One vector is turned by the same rotation once a tick. Each row is the vector after some number of ticks, and that number follows the row.
The counts run from 0 to 431.
[ -5.5 -22.6 -35.1   7.9 -19.9 -12.4  24.8 -10.0  -1.4  -9.1  -8.3 -26.9
  11.8  -8.7   8.1 -13.6   3.2  -0.4 -11.5  -1.8   0.0  24.5   3.3   5.9
  18.4 -15.6 -14.0  -0.4   0.3  -8.5  16.7  12.1  -3.5   6.4 -14.9  22.4
  20.4 -10.4  -4.0 -17.3  -7.9 -21.3 -12.4  11.9  -9.4  -7.2 -27.9   8.5
   7.5  27.6  12.9  -3.7  33.3 -40.1]	324
[  5.2 -26.5 -27.4 -16.1  -8.3   5.1  -9.0  -5.8  -3.7  -5.0 -17.2  -0.5
  -3.2   0.5 -14.2  -9.8  15.8   0.3 -26.7   3.1   3.5  -4.2  -9.5   2.8
   3.3 -12.6 -10.5  17.7  18.7  23.3  12.3   7.1  13.8   1.8 -11.9  13.9
   4.5  34.7  18.8 -11.9 -34.8 -14.1 -10.8  -9.9  -8.5 -19.9 -17.3 -25.1
   9.6  35.0  15.9   2.5  36.3 -19.4]	414
[  7.3  30.6 -20.0   7.9  -9.2  -5.4   8.9  19.3 -18.1  -4.8  19.0   0.7
  -4.4   0.2  12.5  -0.6   3.5   9.2  -5.1  36.6  -3.7 -21.7 -12.7 -10.2
   6.3  -7.4  -4.5   9.7  -6.0 -25.1 -18.7  -1.1   8.2   9.2 -30.1  36.2
  14.2   5.4 -12.8 -39.2   2.2 -34.5  -3.9 -28.6  -1.6  -8.8   4.1  12.9
  15.5   5.9   7.9 -11.4  15.2  -4.8]	47
[-15.1 -14.9 -32.6 -20.2 -21.5  -4.0  -6.1   5.8   4.2  -6.6  -8.3 -23.4
  10.1  -9.9  -6.4 -15.5 -24.1   7.0 -18.2 -13.4  12.1   2.9  -0.9  -5.6
  -0.4  -1.5 -19.8  -3.2   5.4 -12.2  18.8   9.4  -5.4  20.5   3.1   9.4
 -10.8  24.6  23.1  -1.7  -5.6   0.2   6.6  17.3  13.5  -6.6 -15.8  -4.3
  -1.2  37.3  24.8 -12.7  49.5 -10.7]	22
[ -1.8   9.7 -21.0  -8.9 -13.5  -4.5   8.2 -12.6 -16.1  -5.1  19.5 -17.8
   7.3  -2.3  -0.7 -22.3  19.4  22.2   4.8   2.8  29.5  -2.8 -20.2 -20.1
   4.3  -6.4 -19.4  -0.2 -18.3   0.9   0.1  26.7  13.1 -10.3 -12.6  27.6
  13.4  21.1   2.4 -30.3 -15.5 -18.2  -9.1 -10.8 -12.3 -10.9  12.9  33.7
  20.4   6.7   9.1  -6.7  30.9   1.6]	207
[ -7.8  -3.7 -24.6  -6.8  -6.2  -1.4 -14.7  18.6   3.1  11.5  16.9  -7.0
  -3.7 -21.6  -2.3 -15.0 -13.0   9.7  -8.5  -9.3  24.7  13.8 -13.2  -0.2
  24.2   6.0 -21.7   7.9  15.6   1.5  25.4   6.1  14.5  13.7   2.6  18.1
 -18.6  36.0  25.7 -12.1  -6.4  -4.0  -3.8  23.5  10.7 -17.5   8.0   0.4
   2.1  32.3  20.6 -20.3  34.4   5.1]	31
[-28.1   7.2 -26.1  10.6 -17.5   1.4  12.4  -9.1  10.5   7.1  38.2   1.1
  15.9 -14.7  10.5 -11.7  -6.7 -10.5 -10.3   6.4   5.9  -0.5  -8.4   6.0
  32.9  13.5 -15.5   3.4   1.7  -7.3  -1.5  24.2  18.6  31.1 -10.8  24.9
   0.3  21.3   7.2  -1.7  -1.4 -18.5   1.2   3.8  12.8 -12.5   1.2  -7.3
   9.6  44.1   6.0  -8.8  27.6 -11.2]	186
[ -1.9   4.3 -17.7   3.6 -17.7  22.5   4.7  -0.9   1.8   6.4  13.1 -13.4
  23.5  18.5   1.7 -24.3   5.3  29.7 -16.3 -13.5  24.3  -4.2 -17.1 -21.7
   5.5  -8.3 -39.9  -8.4  -1.0 -14.5  -5.5  19.3   6.8   6.2 -20.7  23.2
   6.0  33.9  -7.9 -15.5 -19.0 -12.5   0.9  -3.1  16.9 -15.4   4.2  -2.3
  10.6  15.0  18.7 -22.1   7.7   9.8]	121
[  2.4 -29.1 -15.2  -0.2 -13.8  15.8  -7.4   1.2   7.7  11.9 -10.0  -7.3
  13.2   1.6  -2.3 -16.7 -14.3   5.2 -10.3 -13.4   1.1  10.6  -3.6   6.3
  20.6 -12.7 -26.4   1.7  16.8  11.2  22.5  14.8  12.3  18.1  -8.7  20.5
  -5.7  37.7  16.4 -10.2 -26.4  -5.8  -4.4  20.1  13.8 -14.1  -9.1 -26.7
 -11.6  36.6  24.9 -14.3  28.9 -11.4]	179
[  0.8   9.1 -29.0 -22.3 -18.3  12.9 -13.8  -9.5 -11.6 -11.6   0.4 -12.8
   8.2   6.8 -12.0 -15.7   7.7  28.7 -17.9  -4.1  26.7 -13.9 -15.6 -26.7
 -16.6  -2.8 -22.2   3.2  -5.2 -13.7 -11.5  18.3  15.4   0.0 -14.8  14.8
   0.2  38.9  18.4  -2.7 -10.9  -9.3  12.2 -25.3   5.8  -9.1  -2.5  -0.6
   7.4  18.4  19.4  -2.5  30.1  11.3]	356
[  0.9 -16.2 -17.8   0.8 -11.6  -4.0   1.4  16.2  -0.8   6.4   2.2  -5.7
  -2.7 -20.0  11.6  10.8   1.3 -14.0 -10.7  25.3 -16.7  -4.3  -9.1   8.5
  26.4   5.1  -1.5   5.9   1.0   6.5  16.6  16.2  28.3   2.7 -12.2  31.6
   6.3  31.5  16.1 -28.2 -18.3 -23.4 -10.7  -1.3  -1.3  -6.0   4.7   8.5
  14.0  28.4   7.5  -9.0  48.3 -25.6]	264
[ -2.5 -19.0 -25.3  -0.7 -22.8  11.4   0.1 -13.4  -0.6   6.4   6.4  -7.6
   7.4   2.4  -4.0  -7.6  30.0   1.7  -7.8 -10.7  16.7   4.0 -15.6   3.2
  16.8   4.9 -13.5   6.9  -3.8  19.9   6.3  31.2  38.5  -6.0 -11.5  16.3
   3.9  32.0  22.7 -11.2 -34.6 -21.0 -10.6 -14.6   1.8 -12.4  -5.3  -6.3
   5.2  20.7  24.2  -1.4  32.2  -2.3]	423
[ -1.5  13.1  -1.1 -21.7 -18.7   3.5 -14.4  19.6 -18.1   7.5  -8.1  -1.2
   8.1  -0.1 -15.5 -17.8  -3.6  24.7   5.0 -14.0  24.9 -27.0  -1.5 -21.7
 -35.1  -5.1 -11.1  12.7   7.9  -4.7   1.3   7.6 -11.6  17.0   4.9  21.7
   0.0  37.0  -6.4 -29.4 -36.6 -11.4  -3.9   2.2   8.2  -6.3   4.1  -9.3
  -3.9   0.0  23.6 -19.6  22.5  11.4]	287
[  3.3  17.2  -9.3 -26.3 -14.7   6.9 -17.9  26.8 -14.2   3.2 -17.2   6.0
   5.6   6.4 -16.1 -15.1  -6.1  25.5   5.4  -8.9  21.7 -25.4   0.1 -24.1
 -37.8  -9.2 -12.5  13.0  12.8 -18.1   0.3   0.5 -13.0  12.5  -0.9  18.7
  -0.6  32.4  -9.8 -24.9 -18.5 -10.9  -0.1  -5.4  12.2  -4.2  -0.2  -5.5
  -0.5  -0.7  23.0 -13.0  15.9  13.4]	288
[ 11.0  28.2 -23.4 -19.7   3.6   3.9 -11.9   3.4 -28.4  -8.4 -20.0   8.4
  -0.4 -20.8  -2.3 -23.3  -1.3  23.9  20.1   1.4  17.2   8.4  -1.0  -9.5
  -7.9  -4.8 -15.2  17.1  32.6 -37.8  18.7  -2.8  -5.1  18.6  -5.9  13.0
  15.0  16.1  -0.9 -29.9  31.0  -9.9   8.3 -14.3  12.3   1.2   1.8  10.3
   1.6   2.4  16.1  18.4  -1.3  19.4]	300
[-13.1   7.9 -16.6  -6.3 -29.1 -17.9  25.5  -6.7 -13.5  -3.8  -7.9 -15.1
  13.4  -6.9  -4.4 -32.7   3.8  17.3   9.9 -18.1  23.2   0.9  14.8 -16.9
 -22.7 -22.1  -6.5   5.0   2.0 -16.1  10.8  10.5 -26.9  21.1   3.3  13.9
  17.3 -20.3 -20.2 -21.9 -10.5 -21.1 -11.7  10.3  -3.3  -0.8 -23.5  10.0
  -2.2   3.5  16.8  -7.7  25.0 -12.8]	227
[ 16.0  25.4 -23.8  -5.9 -24.0  -6.8   1.8  10.0 -23.8  -4.5 -12.8  -7.7
  -1.7   6.7  -0.4 -15.3   6.0  27.3   6.0   3.7  23.4  -2.3   2.4 -19.5
 -13.4 -17.4  -2.7   9.8  -0.9 -38.0 -11.6 -14.6  -9.1  11.9 -21.8  15.4
  15.9 -11.7 -19.9 -22.7   1.4 -20.4   0.5 -24.0   4.7   3.2 -19.8   4.6
  -7.7 -14.4  38.0 -11.9   4.1   5.0]	377
[-18.8   4.8 -23.6 -31.1 -19.1  -4.0  -4.5  14.1  -6.9  -3.1   8.1  -5.3
   7.5 -20.5 -10.8  -2.6  -3.4   0.1  -6.4  -1.4  14.3 -17.3 -10.1 -15.2
 -11.7  15.6 -11.8   2.4   0.1  -6.5  13.2  22.1   0.0   8.8  11.5  24.1
 -12.3  39.2  18.5 -20.4  -5.1  -8.1   1.1   3.1  -0.9  -5.2   8.3  16.9
  24.3  26.8   3.1  -5.7  50.5  -5.6]	353
[  2.8 -16.4 -50.7 -13.9 -21.2  -9.7 -10.5  14.8  10.1  -2.7  -1.6  -6.5
  -8.0  -0.1 -12.7  -5.4   8.1   0.8 -32.2  -3.1  13.7   4.3  -3.2   0.4
   7.6  -0.8 -12.5  12.8  14.8  -0.2   9.6 -11.6   0.5   0.5  -6.1  11.9
 -11.1   6.5  14.4  -2.8 -19.3 -14.4  -8.8  12.7   0.9 -13.6 -27.3 -11.4
  11.3  39.7  25.0 -21.0  43.6 -16.4]	257
[  4.2   2.2  -3.1  -3.6 -15.5  -9.8   4.5  21.7 -22.7   6.1  12.0 -10.3
  -2.3  -8.6   4.3  -7.8   6.9  10.8   0.6  18.8  11.0 -16.0 -12.4 -10.1
   0.7 -12.6  -6.7   9.3  -6.9  10.6  10.8   8.9   2.3  -1.5  -9.1  42.3
  10.2  16.6  -4.9 -51.1 -32.8 -22.9 -23.5   3.8 -18.0 -14.4  17.4  23.1
  13.5   4.6   5.7 -20.3  32.3  -8.5]	50
[ 16.6  12.0 -37.8 -11.9 -12.2  -1.1 -17.5  31.4  -8.1   5.2  10.2  -3.7
 -10.8  12.9  -9.8  -8.9  12.3  24.6 -18.0   4.7  30.5 -11.2 -12.3 -14.6
  -3.0  -4.2 -22.3  16.8   8.0  -9.6  -2.1 -20.9  -6.5  -7.0 -10.6  21.1
 -10.5  10.0  -3.3 -21.7 -19.2 -15.7  -7.7   4.2   8.1 -17.5  -0.3   0.8
  17.7  13.9  30.8 -37.6  16.8   9.7]	43
[ 10.2  23.0 -11.2  -9.3  -1.1   0.8   5.1 -16.1 -32.8 -20.5 -12.8   9.3
  -1.8 -15.0   1.5 -20.4   8.7  15.9  14.2  19.7   0.7 -11.0  -3.6  -8.3
  -8.5 -15.2   1.9  21.1  11.8 -18.7   3.0   9.7  12.3  15.8 -24.6  18.8
  35.1  12.8  -1.9 -33.2  13.3 -24.7  -3.6 -46.5 -13.6  -5.8  -5.8   6.5
  -1.7  -2.6   7.3  26.3   7.7   4.6]	144
[ 11.0 -13.2 -52.6 -12.1 -18.7  -1.5 -11.4   7.7   8.3  -4.2  -5.3 -10.9
  -6.0  10.3 -11.4  -2.5   7.3   0.4 -38.4   1.7   9.7   2.4  -4.7  -4.8
   6.8  -8.3 -11.7   7.6   9.4  -5.2   1.9 -15.3  -4.2  -5.2 -10.6   8.8
  -5.8   6.1  10.5   1.7 -12.6 -16.5  -7.1  -4.2   5.0 -13.0 -32.1 -13.7
  13.4  35.9  29.0 -14.1  35.4 -16.4]	258
[ 14.0  -5.9 -10.3   3.3 -16.0  17.3  -4.1  19.3  -3.5   5.1 -10.2 -11.0
   5.7  16.2  12.0   1.4 -12.3  19.4 -15.5  21.5 -11.6 -12.5 -13.3  -4.4
  11.0 -14.1 -16.6  -0.1  -2.4 -10.0  -8.4   4.2  18.1   5.1 -36.8  30.5
  12.2  36.8   7.4 -17.9 -24.2 -13.9   3.2 -21.7  17.4 -12.9   0.2 -17.7
  -4.7  12.5  31.0 -21.0  16.9  -4.8]	113
[  8.5   1.4 -41.8  -1.6  -8.3   1.5 -20.4  12.4  -0.2  14.1 -18.4  13.8
 -17.5 -14.3   2.3   3.7  -1.9  -8.8   7.0   8.5  -3.7  20.5   9.4  23.8
  25.0  12.6   2.2  17.9  28.4 -20.7  21.3 -15.8  20.8  16.3  -5.5   7.7
  -4.7  13.3  16.4  -9.7  11.0 -21.6   4.4 -12.3  23.4   6.0 -18.8 -15.8
 -10.2  21.3  33.3  10.1  14.3  -4.2]	95
[  0.6   4.5 -17.1  -7.4 -14.8   3.8   4.9 -14.7 -20.6  -1.0   9.5 -17.5
   5.7   4.0  -0.9 -27.2  25.1  28.2   3.0  -4.8  32.2  -4.7 -17.8 -22.4
   1.4 -12.0 -18.1   1.6 -13.6   3.2   1.4  22.4  16.3  -8.3 -15.2  24.7
  17.4  23.6   6.2 -30.8 -23.9 -19.9 -10.7 -15.4  -9.3 -14.7   9.2  20.4
   8.2   0.5  15.8 -11.7  24.2   5.1]	208
[-10.8   1.0 -22.5  14.5 -24.4 -16.4  22.7  -1.9  -3.2  -3.4  -8.1  -5.5
   4.2 -15.6  15.7  -2.0  -4.0 -17.2   9.9  15.5 -14.0   5.7  15.2  11.7
  14.4  -5.1  15.1  12.1   1.7 -23.4   4.2   5.5   7.9  32.8 -16.6  20.6
  22.1 -18.8 -11.7 -13.7   4.9 -31.4  -1.9 -17.3   4.7   8.1 -36.6  -6.5
  -9.9   9.9  20.5   6.7  27.3 -30.5]	165
[  7.0 -26.5 -31.9  -8.9 -15.3   6.7  -8.7  21.0   4.2  15.5  -4.6 -12.2
  -3.4  -4.0   1.3   6.6   9.6   3.7 -14.3   0.2   3.3   3.9  -7.9  -2.2
   8.2  -3.2 -17.3   0.6   1.3   6.0  22.8  13.3  13.4 -10.4  -1.4  26.8
  -6.8  38.6  20.5 -28.2 -26.7 -14.9  -7.8  12.8   1.8  -7.3   3.9   8.4
  10.0  26.9  16.3 -19.7  45.1 -14.7]	266
[ -7.7  -6.6 -42.5  -5.3 -12.8  -5.4   0.3 -10.4   5.1   2.8   2.8   2.8
   3.6  -6.2 -11.7 -29.1   8.5   2.6 -11.2 -25.9  23.8  23.1   4.0   9.6
  16.6  -2.6 -18.9  14.2  31.3  -6.0  21.5  -4.7  -2.7  16.9   3.1   1.5
  -0.6  -6.8   7.5   0.3  -1.2 -15.1 -13.0  23.3   6.3  -7.4 -27.8 -15.5
   1.5  41.1  25.6  -2.5  22.7  -9.1]	247
[ -2.2 -16.9 -19.2  -5.8  -5.7  -0.6  -2.8   5.8   5.1   2.1  -7.3  14.9
   1.7  -1.0 -18.6 -26.0   6.9   0.6 -12.4  -9.2   7.6  -3.2   6.1   9.9
   7.2 -15.2 -11.8  28.1  35.7  14.4  15.6  -7.9  -8.6  22.8  -0.4  10.6
   2.5   6.9  -0.7  -8.0 -35.9 -17.7 -22.8  20.0  -0.2 -19.0 -26.6 -38.4
  -2.3  37.4  15.0  -5.1  20.3 -16.0]	404
[  0.1  -1.0 -10.9   7.9 -19.9   4.4   0.7   3.9  -1.1  17.4 -27.8  10.1
   3.3  -5.7   9.7  -2.1  10.5 -11.2  26.2  -0.3 -15.2   4.4  18.0  21.7
   4.8   5.7  11.0  21.1  17.7 -16.4   9.4  17.0  20.3  33.2  -7.1  10.5
  22.0   9.9  -8.2 -13.6 -11.4 -33.7   1.5 -25.3  24.2  13.3 -23.0 -23.1
 -21.8   4.1  32.6  12.4   4.0  -9.5]	7
[  5.3   7.6 -44.4 -10.3  -6.3   3.7   3.7   9.0   9.3 -13.1  -9.3  17.3
   1.2  -7.1  -2.4  -1.6   0.4 -12.4 -27.5  19.1 -14.8  -8.5   5.1   5.2
   5.4   3.0  -7.2  19.6  28.3 -27.7   0.9  -9.5  -9.6  24.5 -10.7  13.8
  11.5   0.6 -10.8  -5.8  17.5 -21.8   1.7 -19.8   5.0  -9.7 -26.9 -16.0
  20.8  40.2   5.4  14.3  20.2 -22.2]	408
[-15.9  -6.7 -10.1  -7.0 -15.0  -8.8  -4.7  15.1  -5.1   0.3  -7.0  -6.0
   3.2 -33.9   9.5   6.0 -34.6 -16.7   6.7  12.8 -17.0  -9.1   7.3  13.0
   6.8   7.6  11.2   9.8   9.5 -12.0  20.3  12.4   6.1  41.5   3.7  21.1
  -0.6  26.7  17.7 -14.6  -3.9 -11.6   1.6   2.3  13.7   3.0 -12.9 -13.7
 -12.0  27.7  14.8   4.1  47.0 -24.9]	19
